Some points, one per row:
<-0.679 -1.915 1.239 1.139 -0.600 1.552 -1.516 -0.927>
<1.822 0.929 -3.030 -0.558 -1.723 -1.727 0.172 0.018>
<0.378 -0.302 -1.758 0.993 -0.147 -0.614 -0.964 -0.173>
<1.460 0.634 -2.176 -1.243 0.184 -0.358 1.536 0.577>
<-1.397 -0.106 3.623 0.938 -0.604 0.213 0.077 0.299>
<1.553 -0.121 -4.039 0.248 -0.624 0.064 -1.410 -0.661>
<0.257 -0.889 -1.019 0.753 -1.504 0.607 -1.692 -0.868>
<0.090 0.714 -0.422 -0.654 -0.097 -0.040 0.416 0.381>
<-1.302 0.523 2.038 0.842 0.588 -0.672 -1.361 0.871>
<-1.014 0.167 1.838 1.266 -1.166 -1.414 -1.336 0.088>
<0.364 -0.513 0.760 -1.902 1.888 1.873 3.217 -0.519>
<-1.308 0.553 2.390 0.489 1.500 -0.444 0.614 0.310>
<0.373 -0.626 -1.993 1.027 -0.554 -0.127 -1.570 -0.886>
<-0.312 -0.401 -0.377 0.983 -1.460 -0.530 -1.570 -0.660>
<1.352 -0.748 -3.004 0.221 -0.441 0.979 -0.195 -1.052>
Then 12 other points, each followed by its number:
<-0.096 -1.322 -0.429 0.842 -0.824 1.281 -1.213 -0.644> 0
<-0.124 -0.684 0.678 -0.136 0.268 0.402 0.019 -0.105> 1
<0.325 0.571 -1.299 -0.128 -0.528 -1.218 -0.306 -0.144> 2
<-0.646 -0.352 0.663 0.944 -0.020 -1.083 -1.076 -0.035> 3
<-2.193 0.719 4.065 0.766 0.699 -0.178 -0.756 0.488> 4
<-1.167 1.076 1.307 0.319 0.708 -0.023 -0.753 0.505> 5
<-0.973 -1.222 0.019 1.667 -1.403 0.131 -2.780 -0.695> 6
<-1.483 0.671 0.427 1.483 -0.777 -1.483 -2.885 -0.409> 7
<-0.136 -2.133 -0.392 1.206 -1.141 2.814 -2.560 -1.231> 8
<-0.143 1.717 -0.499 -0.098 0.454 -0.505 -0.134 0.711> 9
<1.525 -0.731 -2.068 -1.550 1.308 2.629 1.802 -0.361> 10
<-1.179 -0.779 3.221 0.767 -0.040 -0.329 -0.559 0.322> 11
Which three of these numbered points are nearest to each point below, ignoring the 3 directions in which the first points spread most? Their numbers follow each, nearest first.
<-0.943 0.970 2.289 -0.160 0.779 -0.628 0.340 0.698> > 4 6 2
<-0.703 0.208 1.234 0.128 1.329 -0.789 0.778 0.532> > 3 1 2
<1.413 -0.866 -2.453 -0.265 -0.837 1.314 0.571 -0.308> > 0 8 11
<-0.853 -0.924 1.020 0.900 0.247 0.798 -1.255 -0.381> > 6 4 1
<-1.227 1.957 2.235 -0.008 0.191 -2.287 0.730 1.053> > 2 6 1
<0.008 1.351 -0.711 -0.094 0.329 -1.764 -0.294 0.834> > 4 3 6
<0.361 -0.413 0.212 -0.976 1.406 1.515 1.550 0.271> > 10 0 1
<0.299 -0.161 0.260 -0.788 0.620 1.114 1.227 0.122> > 0 10 1
<0.712 0.279 -0.443 -0.853 0.772 0.299 0.925 0.852> > 10 0 1
<0.995 0.116 -1.128 -1.139 1.906 -0.388 2.089 0.295> > 3 1 2
<-1.777 0.662 3.561 0.293 0.221 -1.410 0.472 0.697> > 2 6 1
<1.561 1.221 -2.791 -0.727 0.333 -2.416 0.516 0.685> > 3 1 2
<-0.431 -1.698 1.440 -0.018 -0.176 3.971 -0.314 -0.888> > 8 0 10
<-1.645 0.369 3.022 1.136 0.412 -2.297 -1.039 0.405> > 3 2 1
<1.355 0.881 -2.077 -0.938 -0.942 -1.027 0.793 0.430> > 0 1 11
<-1.258 -1.456 2.426 -0.024 0.196 3.640 -0.161 -0.798> > 8 0 10
<1.279 -0.041 -1.588 -1.190 0.757 1.262 1.136 -0.101> > 10 8 0
<0.241 0.352 -0.609 0.401 -0.173 -1.946 -0.107 0.249> > 3 2 11
<0.401 -0.807 -2.005 1.236 -2.520 -0.552 -1.809 -0.667> > 0 11 6
<1.094 1.718 -2.782 -0.282 -0.494 -3.256 0.001 0.778> > 3 2 1
